In the rows, 100 means zero.
A single turn carries every row of the set below to another of its rows. Some are shown first; where does it send the rows asked next?
J_594: 120	121	107	83	92	115	98	100	91	71	100	104
J_335: 77	106	102	96	70	92	84	100	87	86	127	120
J_221: 76	106	104	91	101	84	92	104	81	92	133	100
J_246: 89	108	87	100	78	85	94	81	129	82	111	107
J_30: 80	100	120	98	106	97	104	116	95	132	83	101
J_436: 81	110	95	72	89	85	82	109	97	85	124	121
J_188: 107	111	102	95	74	105	86	108	84	70	104	128
J_869: 91	96	120	103	94	99	114	103	115	129	73	105
J_306: 86	113	92	73	89	87	87	112	94	88	128	102
J_298: 98	120	81	105	91	89	104	70	116	91	98	116
J_8: 96	98	130	106	104	111	102	114	101	115	71	98
J_673: 81	108	126	93	106	89	103	110	98	130	76	107
J_50: 88	106	137	112	114	102	107	116	100	107	76	106
J_913: 112	117	93	95	98	103	81	105	103	61	94	108
J_226: 82	107	126	98	109	87	117	119	99	126	86	113
J_865: 82	94	128	99	105	95	111	107	114	126	77	107
J_211: 88	105	139	103	106	103	98	108	101	114	69	101
J_703: 96	100	81	110	97	80	96	80	102	77	115	115
J_619: 121	102	90	88	91	93	102	99	92	68	110	117
J_465: 73	115	103	87	94	94	91	92	89	95	132	93
J_67: 123	108	113	94	93	110	99	105	93	62	98	108
J_641: 88	103	95	93	77	88	89	84	129	77	110	124
J_807: 93	94	102	91	88	91	95	95	91	74	134	100
J_48: 102	112	100	92	97	103	74	105	104	59	98	122
J_758: 84	97	131	93	110	99	107	118	102	123	78	105
J_164: 91	102	133	96	92	96	112	101	115	124	71	107
J_505: 99	106	84	107	87	77	112	76	119	93	103	121
J_360: 92	109	88	113	72	89	89	84	104	81	102	133
J_950: 91	100	135	105	95	96	122	106	119	117	81	110
J_766: 91	97	130	101	110	102	107	111	110	117	68	108

J_164 turns into -> J_673
J_766 turns into -> J_865
And these:
J_950 turns into -> J_226
J_807 turns into -> J_619
J_505 turns into -> J_221
J_436 turns into -> J_48
J_8 turns into -> J_869
J_188 turns into -> J_360
J_298 turns into -> J_465
J_246 turns into -> J_306

A single turn carries every row of the set below to another of its rows. Some are shown first; where does it send the rows asked next?
J_87: 109	129	96	94	101	68	104	97	117	112	110	104	131	74	93	119	95	49	124	82	115	76	107	99	96	123	113	122	84
J_988: 73	108	96	86	112	60	101	83	146	110	133	108	114	68	79	136	114	91	145	90	90	106	108	108	102	87	101	122	100
J_435: 74	141	117	77	118	80	112	74	110	119	109	75	146	76	126	130	103	98	126	106	113	78	107	97	111	103	77	103	128
J_101: 86	136	89	84	111	23	106	57	95	104	123	106	137	78	128	125	97	113	128	89	100	80	112	101	101	106	92	117	93
J_362: 83	122	119	84	141	57	124	79	96	97	82	110	135	93	131	127	92	69	128	89	134	102	94	124	89	94	90	124	75
J_882: 80	90	127	84	100	80	88	103	129	109	109	99	140	83	84	115	127	91	132	76	150	94	103	111	93	91	111	112	68
J_755: 90	114	101	109	104	84	111	106	139	123	113	84	128	102	82	122	110	78	126	75	130	101	116	110	94	110	90	113	93
J_829: 90	134	105	102	108	88	96	85	105	89	81	86	150	81	119	100	100	79	143	85	128	74	132	81	108	109	94	109	81
J_469: 70	135	106	94	140	60	117	81	92	86	93	115	152	59	118	141	122	80	140	71	91	93	86	122	100	109	100	113	74
J_401: 68	142	121	76	109	78	102	77	103	120	114	80	139	66	117	122	106	84	127	108	115	75	103	92	116	106	90	110	126
J_633: 102	114	54	57	139	72	106	79	103	97	101	112	128	85	114	104	97	104	124	78	118	82	110	112	93	85	82	84	84
J_365: 107	115	65	64	130	68	102	84	98	90	102	102	142	78	106	108	114	99	133	57	104	83	110	115	89	81	71	75	82
J_247: 85	122	85	58	128	64	106	86	93	106	107	86	103	79	109	123	99	108	129	74	134	80	87	126	96	86	69	78	99
J_917: 77	111	114	84	115	62	86	64	115	86	100	124	144	73	116	113	105	112	155	86	98	94	108	71	91	71	106	116	74
J_68: 73	134	86	82	105	24	99	61	108	108	133	108	132	76	118	117	106	107	129	97	97	90	118	101	102	99	92	124	99
J_684: 72	114	107	84	109	63	80	87	128	112	127	113	129	46	84	121	117	62	131	104	121	66	107	99	107	102	107	109	95
J_187: 82	126	80	70	126	66	106	91	95	109	112	91	117	70	107	125	120	120	123	66	114	79	73	120	86	88	74	72	92
J_15: 97	131	89	84	107	56	97	95	113	110	101	103	127	68	91	123	81	50	126	80	107	72	92	112	96	113	119	119	87
J_317: 61	112	148	69	106	77	102	84	117	111	100	92	144	101	109	124	123	122	138	67	112	98	84	97	103	83	100	106	96
J_832: 87	108	98	61	138	91	92	78	94	88	96	84	135	71	119	125	96	82	139	72	115	74	93	122	84	76	80	73	88
J_850: 101	98	110	71	101	60	101	90	125	94	113	113	127	77	90	126	109	93	144	68	105	109	96	108	89	90	128	135	65
J_846: 80	111	85	67	146	98	95	78	99	100	99	98	136	69	123	123	99	97	125	84	111	72	78	112	79	83	93	77	82
J_720: 63	113	94	68	121	52	77	95	128	111	119	114	127	42	76	117	119	76	140	98	128	73	103	100	107	96	104	105	86
J_939: 92	129	108	95	110	83	93	84	105	88	76	86	154	77	126	99	108	96	141	91	135	67	129	86	114	96	86	99	80
J_134: 72	98	84	82	126	70	108	84	140	114	120	97	124	71	74	133	114	97	144	84	91	117	107	110	102	78	107	118	96
J_309: 63	114	139	71	115	79	105	82	115	114	103	93	144	105	119	130	116	127	144	73	99	97	90	102	110	85	85	97	101
J_343: 69	140	83	95	141	74	123	87	127	105	87	136	159	82	101	121	122	96	121	85	102	94	104	115	109	100	81	104	107
J_981: 89	126	105	89	100	44	111	84	100	98	96	83	137	114	128	113	112	117	132	59	113	85	113	118	112	110	89	110	67
J_559: 78	112	114	84	117	63	81	64	106	89	98	129	152	69	119	113	106	121	154	88	107	81	110	73	102	74	95	100	80
J_229: 69	130	107	99	132	54	118	83	104	111	78	132	128	74	104	110	119	96	112	94	155	77	89	106	111	90	88	101	90
J_516: 80	98	113	82	109	69	85	113	120	118	105	96	145	77	78	108	124	85	133	75	160	93	102	106	87	93	95	102	69
J_531: 73	122	116	93	117	50	105	87	82	90	91	113	137	48	96	121	141	97	145	77	131	102	99	123	120	77	79	100	90
J_756: 99	102	104	75	101	62	99	98	111	101	102	100	136	76	92	127	99	91	138	64	113	110	83	122	80	89	129	131	65
J_771: 79	127	104	94	95	49	110	88	112	102	101	81	141	120	112	108	117	113	128	54	123	91	122	116	107	114	90	112	76
J_785: 85	119	105	79	127	66	117	87	110	96	89	114	151	90	106	119	114	87	142	85	120	128	123	133	108	70	63	114	107
J_900: 88	111	90	105	121	81	113	99	134	131	106	82	132	99	77	119	102	63	125	76	118	99	115	105	96	100	87	103	101

J_720 turns into -> J_15
J_68 turns into -> J_401
J_87 turns into -> J_755
And these:
J_309 turns into -> J_559
J_785 turns into -> J_531
J_832 turns into -> J_365

A single turn carries every row of the set below to another of its rows. Some are shown first; where does it send the rows asked next?
J_523: 92	96	87	129	77	54	84	112	95	94	88	109	98	84	60	96	105	56	130	103
J_555: 82	46	86	104	89	63	96	103	103	99	97	98	104	76	62	93	81	62	93	88
J_389: 120	77	105	103	89	71	103	96	111	113	94	113	93	94	76	74	81	77	83	94
J_23: 86	102	105	100	65	53	126	75	102	113	114	90	97	76	80	59	113	85	109	104
J_770: 73	81	81	93	96	84	110	87	96	125	117	100	82	64	75	68	89	78	109	89
J_178: 122	87	102	102	67	76	121	78	76	135	105	109	112	75	74	82	101	79	114	90
J_346: 94	102	123	101	75	61	116	104	84	71	88	107	109	91	72	103	97	53	109	109
J_537: 107	104	83	110	90	53	113	104	110	112	86	101	97	83	96	95	96	96	100	66
J_364: 99	58	102	96	91	82	94	112	80	105	99	89	105	89	74	72	138	78	89	117
J_65: 77	123	95	93	94	84	128	95	93	100	104	93	90	92	98	84	120	80	87	87
J_855: 115	72	103	99	117	58	124	118	94	112	117	89	119	99	76	93	118	57	131	120
J_586: 107	94	101	66	78	89	126	96	98	89	99	72	114	86	83	60	125	77	97	106
J_5: 95	80	104	94	115	98	117	109	92	117	102	97	75	79	89	84	113	92	92	88
J_268: 102	86	115	121	104	75	113	109	114	92	101	91	126	80	45	109	123	73	130	94
J_584: 74	76	87	113	73	84	128	80	114	81	104	76	120	83	67	102	113	54	127	90
J_128: 59	97	74	104	92	80	108	109	89	98	100	75	89	76	71	97	131	63	92	81
J_203: 108	92	92	97	93	45	121	107	80	122	113	88	129	63	59	101	111	69	138	92
J_113: 111	77	86	120	95	62	128	106	85	131	102	93	97	93	104	103	129	83	127	89
J_218: 138	91	92	98	83	63	95	116	94	100	89	85	86	68	65	79	97	55	126	106
J_936: 100	76	99	89	108	75	109	126	84	74	85	102	111	86	98	109	98	72	130	100
J_442: 104	97	107	106	108	56	119	83	105	80	123	90	132	75	83	95	103	72	128	115
J_385: 85	66	81	112	99	77	105	118	112	111	94	77	94	78	81	81	140	98	125	88
J_859: 113	88	90	103	91	72	133	90	97	81	107	63	108	93	108	98	130	58	108	108
J_445: 126	112	92	98	92	76	102	103	95	106	104	99	140	90	53	83	119	63	123	107
J_43: 78	86	69	83	76	55	119	101	105	86	98	83	117	97	80	87	88	43	92	91
J_553: 49	78	88	96	73	67	124	98	94	110	102	96	119	78	72	84	118	89	126	83
J_414: 107	89	79	91	93	61	122	129	104	95	79	72	100	100	88	102	116	63	87	75
J_46: 82	84	81	85	86	91	108	98	92	109	110	79	84	82	58	65	111	44	87	104
J_408: 107	94	91	86	90	61	130	115	105	104	93	99	95	83	86	86	80	67	154	91
J_986: 108	59	87	108	79	107	93	90	93	104	96	100	124	84	54	86	112	62	113	99

J_537 turns into -> J_43
J_113 turns into -> J_584
And these:
J_364 turns into -> J_385
J_442 turns into -> J_445
J_65 turns into -> J_46
J_218 turns into -> J_936

